In the data rows, the value 128 means zero.
Some points, one per row:
[  0   0 145 162 167 104  93 171 139 125  89  47]
[100 120 214 174  87 137 143  97 153 136 124 132]
[ 87 255 226  69 102 142 147  82 169 126 108 103]
[255 209  45 120 121 162  96 113 160 137 105 109]
[255 255   2  20 105 150 152   1 210 177  62   0]
[ 30   0 160 174 151  59 220  95  61 154 255 244]
[  0   9 166 175 155  54 196 147  66 109 164 221]
[149 203 137  71 121 153 110  97 178 124  95 101]
[204  14  68 160 158  99 122 177  71 113 175 253]
[216 151  53 140 130 157  93 156 124 121 125 151]
[197 165  55 132 121 164  94 137 149 114 110  88]
[  0 184 224  99 123 105 168 105 127 124 130 178]
[179 207  71 126 127 155  93 170  98 127 186 205]
[255  54  17 150 133 154  64 162 144 104  92 118]
[212   0  59 152 159 102 103 189  80  90 150 228]
[ 96  30 154 164 163 101 153 146  97 150 166 162]
[130 249 140  77 130 159 105 140 128 125 143 162]
[180 224 105 121 126 157 104 142 121 137 146 184]
[211   0  59 150 170  83 111 199  65  84 158 255]
[255 109  15 141 131 155  71 164 133 116 102 145]
[190 165  72 113 129 148 111 123 150 114 107  95]
[ 87 208 210 107 117 134 150  95 146 142 131 111]
[184 144  76 160 133 143 112 160  98 134 171 177]
[195 180  67 134 127 156  99 149 125 127 135 148]
[  0  87 100 170 119  83 179 125 100 103 123 160]
[108   0  98 155 164 107  85 189 112 101  99 111]
[ 95 218 195  96 122 143 157  85 162 139 134  65]
[ 10 148 255 175  56 123 178  60 165 168 120  85]
[ 36   0 128 154 186  43 130 199  66  90 116 232]
[ 90  26 152 165 159  93 175 133  90 148 211 175]
[106   0  92 152 153 133  73 168 147 111  88  61]
[159  10  86 161 150 129  91 170 119 124 108 126]
[178 148  75 156 133 149 109 159 107 130 156 160]
[202 100  53 151 137 144  93 165 112 125 135 163]
[102 103 143 146 145 125 138 144 109 131 153 145]
[200  23  95 161 168  80 158 150  69 138 227 255]
[207 127  57 154 134 145 100 165 106 125 148 175]
[147 255 222  42 116 126 175  37 182 171  99  34]
[255 151   0 127 122 164  46 183 120  90  93 207]
[239 190  34 118 123 164  93 127 147 121 118 109]
[ 68 237 255  83 101 125 178  60 165 168 121  39]
[184 255 126  67 119 152 129  95 160 128 127 101]
[ 88 253 229  67 127 141 131 107 145 150 140 164]
[ 26 150 185 121 138  83 181 102 122 145 115  92]
[220 140  49 141 132 155  92 162 119 117 131 161]
[  5 171 184 112 126 100 177 103 134 126 115  93]
[112 255 163  35 115 161 103 128 150  98 118 182]
[  0  11 156 176 163  27 158 196  79  91  82 110]
[255   9   3 146 138 145  58 174 137  85  89 136]
[142 156 144 109 137 128 131 117 142 131 114 112]
[ 99   0  75 164 121 144  93 134 142 104 110  94]
[136 255 181  70 125 146 141  92 162 138 121 139]
[255 111  27 147 144 132  91 182  88 122 165 231]
[214  70  67 129 143 131  85 169 121 108 105 176]
[ 90  58 114 149 154 106 119 171  99 119 129 174]
[ 93  34 137 171 153 108 146 153  95 126 162 150]
[  0   0 137 164 177  17 129 227  60  44  85 193]
[125   0 103 156 157 116 100 179 111 116 113 141]
[ 40 255 255  55  65 117 190  34 167 189  98  27]
[ 23   3 152 174 156  60 196 130  71 133 227 200]
[ 72 222 209  97 129 148 130 121 130 148 156 159]
[  0 182 255 153  61 130 175  79 134 174 116   0]
[230 214  36 105 121 169  82 143 146 106 104 151]
Then 16 other points, each followed by its number:
[255   0   0 143 127 170  44 123 201 105  58   9] 0
[  0   7 163 162 168  87 105 179 136 108  91  25] 1
[  2 132 174 141 117 104 202  82 109 149 191 143] 2
[179 190  81 127 123 162 116 112 158 125 109  60] 3
[  0  22 161 191 121  76 208 119  56 118 217 255] 4
[181 200  90 143 127 154 111 147 111 138 165 175] 5
[251 255  61  46 114 152 140  37 204 141  76   0] 6
[255 148   0 122 118 172  61 149 158  94  81 106] 7
[118 255 159  81 130 159  97 162  95 129 215 207] 8
[ 85   5 132 160 160 103 132 166  95 120 143 150] 9
[  0   0 153 184 163  20 180 179  53  95 119 227] 10
[241 153  26 135 126 160  76 166 124 110 116 162] 11
[158 255 145  80 124 148 134  90 168 136 113  86] 12
[194 167  65 132 123 163 106 120 157 122 105  70] 13
[ 48 195 255 142  74 135 148 106 119 182 127  60] 14
[229 154  58 134 138 141  99 160 107 128 150 195] 15
Which of these numbered points is nearest to each point below, ignoring the 2 directions in which the first points spread most? Its number follows each.
[167 255 144  77 122 145 141  84 174 142 112 100] > 12
[220 172  64 136 127 160 104 127 147 130 119 101] > 3
[160 198  99 139 128 157 111 149 113 134 159 160] > 5
[  0  87 166 209  88  79 241 100  49 112 207 255] > 4
[  0   0 151 174 167   7 186 192  44  60 106 245] > 10
[  0  54 171 196  99  96 217  97  56 122 239 253] > 4
[136 249 179  80 124 140 147  83 168 147 118  85] > 12
[129 249 163  75 118 143 151  70 177 138 104  27] > 3
[135 175 112 157 134 145 127 145 101 148 190 153] > 5
[  0   0 133 166 169  17 165 201  47  55 112 252] > 10
[255  38   0 129 118 174  81  65 217 147  68   0] > 0
[185 251  71 105 124 160  84 176  91 109 194 226] > 8
[216 255 107  35 118 164  69 157 122 114 141 255] > 8
[ 24  80 127 171 122 113 180 100 111 143 192 150] > 2
[255 212   0  51 109 155 153   0 202 187  59   0] > 6
[106 255 255  95  66 130 148 110  87 209 133  37] > 14
[197  34  67 156 149 127  96 178 105 114 126 160] > 9
[255  95  37 156 146 132  94 176  92 121 152 202] > 15
[  0  11 157 170 174  53 103 200 133  96  72  21] > 1
[200 148  88 123 132 137 121 113 147 135 124  87] > 3
[ 58   8 140 168 160 100 137 162  97 130 133 144] > 9
[  0   0 126 156 180  37 140 203  58  77 123 245] > 10
[186   0   2 144 135 163  19 147 199  86  39   0] > 0
[106 213 147 106 123 151 134 103 158 129 117  60] > 3
[255 255   9  56 109 162 118  44 216 123  69   0] > 6
[ 80 236 244 106  84 138 140 114 108 184 128  77] > 14
[  5  89 206 173  32 147 245  79  40 100 167 238] > 4
[168 249 145  85 124 147 137  89 169 141 122  85] > 12
[152 255 170  79 123 142 146  78 170 145 112  85] > 12
[  0 163 255 175  57 123 166  92 124 186 123  16] > 14
[  0  83 171 203  90 111 219  87  66 136 239 228] > 4
[ 56 225 128  86 110  88 169  95 142  97  73 106] > 10
[255  26  60 164 163 100 116 176  73 127 177 255] > 15
[148 190 110 147 134 147 121 148 103 157 179 170] > 5
[ 98 214 157 111 132 153 115 144 115 148 171 151] > 5
[  0   0 119 150 170  96  74 198 128  84  73  61] > 1
[143  98 135 133 138 128 122 139 127 132 127 125] > 9
[149 166  92 149 128 154 109 147 120 132 135 128] > 11
[188 255 195   0  94 124 189   4 193 177  71   0] > 6
[ 58 163 222 154  89 134 152 110 121 157 133  57] > 14
[201 250 124  89 126 147 131  88 169 150 116 104] > 12
[159  44  88 164 142 137  97 157 129 120 111  97] > 13
[  0  99 221 180  91  39 212 135  84  85  96 162] > 10
[159 255 191  44 120 138 152  61 183 143 109  83] > 12
[114   0  63 143 161 123  40 195 147  71  60  47] > 1
[255 154   0  83 111 162 132  20 206 175  70   0] > 6
[222 151  45 127 128 160  95 117 167 129  95  59] > 13
[  0  44 157 200 119  31 225 147  46  92 145 237] > 10
[ 15 149 255 198  46 124 174  78 133 185 121  16] > 14
[ 64 230 191  85 129 153 112 150 112 137 184 174] > 8
[ 75 100 114 172 123 124 154 122 104 133 177 172] > 2
[255 231  29  90 118 168 101 100 182 110  96  78] > 3
[255 108  36 138 141 132  94 174  95 101 152 238] > 15
[195 255 166  11 113 134 164  32 200 146  86   2] > 6
[116  89 138 118 151 124  99 151 134 128 110 126] > 9
[  0   0 113 144 175  91  63 206 130  77  65  61] > 1
[  0  70 160 210 106  34 222 163  56  89  95 147] > 10
[164  25  97 165 153 100 138 164  79 113 190 213] > 15
[240 110  20 148 131 150  74 178 110 112 118 179] > 11
[211 255 126  34 119 142 147  45 198 144  86  27] > 6
[ 85 115 226 182  80 133 141 107 134 164 116  52] > 14
[  0   0 148 166 168  56 130 200  89  85  91 136] > 7
[ 63   0  98 154 164 111  68 174 143  94  87  68] > 1
[215 196  69 104 118 152 149  57 181 157 104   8] > 6
[  0   0 157 167 158  67 198 131  72 122 222 216] > 2
[246 255 109  15 113 156 106  81 189 110  77 153] > 10
[ 63 140 255 141  75 108 168  95 116 161 142  97] > 14
[137 150 157 120 133 128 136 128 121 137 157 180] > 15
[205 218  62  87 117 156 134  63 192 136  88   0] > 6
[185 255  88  83 120 166  82 160 115 116 146 222] > 8
[153 219 111 124 126 158 109 148 114 135 155 162] > 5
Now 16 new points, numbered from 0 again:
[252 164  31 111 126 158  93 132 154 105 102 119] 0
[103 102 134 123 146  93 167 107 120 137 143 131] 1
[  0  53 164 188 136  58 210 131  64 116 167 218] 2
[128  48 130 135 150 109 120 156 109 122 126 170] 3
[168 138  96 165 141 132 137 147  94 143 202 164] 4
[  2 204 255 103  91 130 174  68 167 152 108  50] 5
[ 68  14 149 173 159  90 158 147  89 133 178 144] 6
[ 74   0 135 156 167  66 165 159  68 108 188 234] 7
[ 81  63 117 159 141 108 164 113 114 134 174 141] 8
[155  24 102 156 160 111 115 166  95 136 143 175] 9
[234 154  52 116 130 152 101 126 154 112 107 100] 10
[ 81 182 197 111 115 139 145  97 156 141 112  79] 11
[197 172 103  93 132 147 105 124 159 117 103 114] 12
[ 97   0 107 156 160 112  94 180 115 116 103 122] 13
[206 107  57 154 132 145  93 168 109 119 133 178] 14
[196  69  57 155 137 147  87 163 127 122 112 132] 15
The same question for these:
[  8 144 198 139 121 113 189  86 120 148 178 145] > 8
[255 252  22  84 114 170  88 110 176 107  82 111] > 0
[202 255 128  78 125 143 142  72 175 157 110  74] > 1
[132  12 113 162 162 104 130 165  90 128 148 174] > 9
[255 166  39 130 119 162  95 117 167 124 110  86] > 10
[179  13  89 160 160 108 113 174  93 134 144 193] > 9
[  0  84 176 222  35  59 255 119  20  76 128 255] > 2
[150  88 113 167 153 106 158 134  88 153 227 165] > 4
[248 118  27 152 129 149  78 176 106 110 125 194] > 14
[170 211 112  93 132 150 133  90 172 139 116  32] > 10
[113  46 119 164 151 112 135 148 105 133 155 127] > 6
[ 82 253 209  61 119 143 150  80 173 122 111  69] > 12
[166  85  81 148 143 136 110 159 112 126 136 148] > 11
[142  51 106 170 149 119 131 158  93 130 165 166] > 6
[188 149 116 148 110 150 111 125 144 129 120 125] > 11
[125   0 104 152 166  97 116 183  87 110 132 203] > 3
[  0   0 148 159 173  43 144 199  73  79 111 176] > 12
[255 196   0 107 120 171  70 146 153  98  89 146] > 0
[  0  70 169 200 118  75 212 122  70 123 170 197] > 2
[ 83   0 135 160 171  61 168 151  63 115 198 244] > 7
[  0 100 118 178 123  76 176 155  64 104 156 228] > 2
[142 191 183  89 117 143 127  96 167 128 112 125] > 3
[233  85  52 117 148 112 112 161  99  92 160 243] > 7
[191 188  65 126 128 158  96 152 123 122 135 150] > 14
[175   0  77 121 168  72 119 196  58  72 173 255] > 7
[175 209  93  92 123 158 112 110 167 126  98  92] > 0
[172 101 101 174 150 117 142 141  88 148 201 159] > 4
[255 253  73  73 121 152 125  74 187 144  99  69] > 1
[ 38  36 154 182  85 128 178 117  86 104 133 156] > 5
[185 141  95 103 133 140 107 130 147 114 104 118] > 12
[108   0  59 145 154 126  51 178 155  83  60  52] > 13
[  0  94 174 204  87  91 226 114  66 119 158 177] > 2
[242 107  34 156 138 142  90 176  97 118 145 196] > 14
[239 209  86  79 128 135 124 100 155 129 110 109] > 1
[255 105   0 126 124 169  32 173 147  88  66 158] > 5
[  0  62 125 185 132  69 158 177  84  97 105 144] > 0
[233 201  61  95 123 157  90 131 153 106 100 134] > 12
[139  54 102 163 142 137 104 155 122 137 123 104] > 15
[117 216 228  80 109 111 185  66 136 177 170  31] > 6
[ 82 104 196 153 131 115 166 110 121 153 173 119] > 6
[202 189  75 131 131 156 104 139 133 140 131 145] > 14
[199 182  72 134 132 155 101 145 128 140 136 156] > 14
[ 92 234 196  78 123 140 154  79 170 143 120  62] > 12
[168   0  95 160 163  87 138 168  72 122 187 241] > 7
[  2 173 255 141  84 129 173  76 149 173 123  21] > 15
[151  53 103 155 147 119 138 138 113 136 167 152] > 6
[ 81 189 201 146  93 147 135 113 141 131 137 137] > 14
[  0   0 144 168 157  72 141 171  90  97 134 149] > 5
[114   0  85 158 151 128  76 179 131 106  86 101] > 13
[190 148  96 168 136 138 123 149 100 147 177 176] > 4
[ 76 168 238 126  89 128 152  95 141 152 123  85] > 11
[174   0  71 155 165  93  95 197  80 102 123 220] > 3
[ 20 255 255  66  70 119 182  38 181 165  92  40] > 0
[100   0  93 146 160 115  85 169 137 103  88  84] > 13
[ 58   0 101 157 162 104  82 191 118  95  83 108] > 13
[151 245 133  75 120 153 135  87 175 126 109  64] > 0
[ 40 130 245 120 114 120 155 102 149 141 123 126] > 3
[142 138 108 160 143 134 131 145 102 157 191 134] > 4
[ 88 196 118 122 103 133 161  88 129 126 149 168] > 2
[200 186  91 102 123 155 116  94 178 136 107  62] > 10
[131 255 212   0 109 135 155  45 202 130  84  74] > 12
[  7 161 255 161  54 123 184  54 174 149 123  87] > 5
[197 255 133  54 122 144 150  60 188 144 101  48] > 1
[105 202 148 131  89 138 162 107 105 117 136 196] > 2
[137   0 109 160 160 103 116 177  94 114 134 179] > 3
[200   0  51 134 167  72 122 178  75  75 155 255] > 7
[ 64   0 131 160 172  72 142 177  76 115 141 215] > 3
[131 234 143  87 126 152 133  96 164 127 112  69] > 0
[ 47   0 103 147 176  88  65 210 117  77  71 119] > 13
[228 159  46 150 139 137 106 168  83 130 203 214] > 4
[112   0  92 150 152 136  78 164 147 114  91  60] > 13
